Each named move below is a turn or a mirror, shown by a few rows before and after it. Which moves, in which order, take the first row of each later pair to the second? The first pair is answered.
K6:
[ 1.82 -0.52  2.33  1.60  2.52 -0.82 -1.38 -2.96  2.33 -0.03] |-> [ 0.41  0.86  3.97  1.32  2.00 -1.13 -0.86 -3.08  0.24  0.16]
[-4.19 -1.87 -3.76  1.28 -2.07  0.74 -1.24  0.53  0.09 -1.60] |-> [-5.19 -0.81 -2.26  1.01 -2.30  0.21 -0.84  0.57 -1.57 -1.59]
[-0.29 -2.44 -1.59  0.14  0.93  0.61 -0.13  0.12  1.44 -0.25] |-> [-2.41 -0.10  1.11 -0.22  0.21 -0.16  0.57  0.14 -1.91 -0.15]
K760:
[ 1.55 -0.17  0.76 -1.24  1.79 -0.36  1.98  2.78  0.36 -1.20] |-> [-1.91 -0.39  0.32 -0.72  0.50 -0.12  2.00  2.46 -1.38 -1.96]
[ 2.93 -0.20  2.79 -1.45  1.82 -0.46  0.41  1.07  1.81 -1.34] |-> [-0.52 -0.74  2.70 -1.62  1.69 -0.72  1.03  2.19  0.08 -2.79]
[ 0.98 -1.93 -0.67  0.65  0.75  0.54  1.83 -1.88  1.78 -1.22] |-> [ 0.38 -2.32 -0.51  0.39  1.00  0.47  2.17 -1.06  1.69 -1.66]
K431:
[-0.72  0.94  0.53 -0.71 -1.91  0.95  1.35 -0.65 -0.08 -0.39] |-> [-0.20 -0.18 -1.32 -0.91 -1.36  1.10  1.00  0.58  1.25 -0.18]
[ 3.22 -0.21 -0.08 -1.82  0.20 -0.50 -1.12 -0.64  1.57  0.50] |-> [ 1.72  0.37  1.03 -1.05 -1.03 -0.09 -1.34 -3.23  0.27  0.50]
[ 4.85 -1.06 -0.94  2.94 -1.37 -0.65 -0.35 -5.12  1.17  0.59] |-> [ 6.75 -1.19 -1.25  1.83  0.37 -1.27  0.27 -2.44  2.21  0.63]
Now pairs of rows:
(2 to 3 moves a pair)
[-0.35  1.28  2.45  1.44 -0.23 -0.54 -1.13 -2.76 -1.94  2.08] |-> [ 3.53 -0.55  0.87  0.83  1.96 -0.61 -1.21 -1.00  1.68  1.94] : K6 then K431
[ 0.57 -2.94 -2.08  1.01  1.01  1.15  0.43  1.63  1.84 -1.20] |-> [-3.02 -0.41  0.85  0.55 -0.28  0.27  1.41  1.60 -2.64 -1.19] : K760 then K6
[ 2.99 -0.65 -0.02  2.09  2.13 -0.13  0.83 -1.57  2.63  0.71] |-> [-0.10 -0.95  2.11  0.88  3.24 -0.68  2.64 -0.14  0.67 -2.31] : K431 then K760 then K760
[-0.72  2.85 -1.32  0.27 -1.75 -0.08 -0.81  1.25 -2.94  2.86] |-> [ 0.39  1.39 -3.58  0.59 -1.19  0.22 -1.32  2.23 -0.73  2.80] : K431 then K6
[ 0.35  1.92  1.87  0.54 -1.50  1.29 -1.43 -2.63 -0.52  0.21] |-> [ 1.39  1.97  2.58 -1.75  1.23  0.26 -0.14  1.52 -0.27 -1.09] : K431 then K431 then K760
[-1.91 -0.77  0.13  0.86  1.23  0.90  0.56 -1.68  1.08 -2.85] |-> [-1.28 -1.02 -0.72  0.76  1.86  0.77  0.43 -0.67  1.67 -2.90] : K431 then K431 then K431
[-0.25 -0.06 -1.31  0.78 -0.35  0.07 -0.28  0.67  0.25  0.61] |-> [ 0.48  0.14 -0.41 -0.08  0.70 -0.43  0.26  1.45  0.35 -0.11] : K431 then K6 then K760
[ 1.85 -0.08 -0.46 -0.97  1.95 -0.63  0.40  2.42  1.00 -1.00] |-> [ 2.87 -0.18  1.04 -0.05  1.52  0.06  0.04 -0.81  1.48 -0.97] : K431 then K6 then K431
[-2.31  3.37  2.66 -0.54 -1.26 -0.68  0.31  0.62 -3.80  1.42] |-> [-4.19  1.85 -0.11  0.82 -2.81  0.59 -0.55 -0.75 -3.19  1.30] : K431 then K431 then K431
[-3.18  2.65  3.66 -1.10 -3.98  0.25 -1.54 -1.30 -2.80  3.90] |-> [ 4.87 -0.91  1.32 -3.08  1.47  0.07 -1.23  2.05  4.82  2.32] : K760 then K6 then K760
[-1.02 -0.39  3.57 -1.43  1.25 -0.81  2.20 -0.26 -0.44 -3.38] |-> [-2.54 -0.80  2.90 -0.30 -0.10 -0.28  1.57 -1.96 -0.67 -3.42] : K431 then K431 then K431
[ 1.78 -2.28  0.54 -0.53  0.06  0.21 -1.03 -2.38  1.00  0.13] |-> [ 1.36 -2.49  1.35 -1.64  1.38 -0.27 -0.08 -0.27  0.72 -1.13] : K431 then K760
[-0.61  1.61  1.76  0.70  0.22  0.47  0.73 -3.48 -0.61  0.73] |-> [-0.03 -1.19 -2.77  0.46  1.51  0.73  0.29  0.23  2.45  0.09] : K431 then K760
[-2.92 -5.29 -0.42 -0.71  2.00  0.65  1.64  0.74  1.99 -3.13] |-> [-4.27 -4.17  1.72 -0.90  1.38  0.32  2.19 -0.31  0.02 -3.32] : K431 then K6 then K760
[ 1.84 -0.77  3.17 -1.10  1.52 -1.45  0.68 -0.08 -0.57 -1.58] |-> [ 1.25 -2.96  0.46 -0.52  1.66 -0.50  0.11 -0.01  1.65 -2.52] : K760 then K6
[ 3.64 -0.54  4.05 -1.13  1.69 -1.37  1.11 -4.22  2.19 -1.32] |-> [ 0.21 -3.61 -1.46  1.45 -0.49  0.47 -0.65 -5.30  3.57 -1.62] : K6 then K431
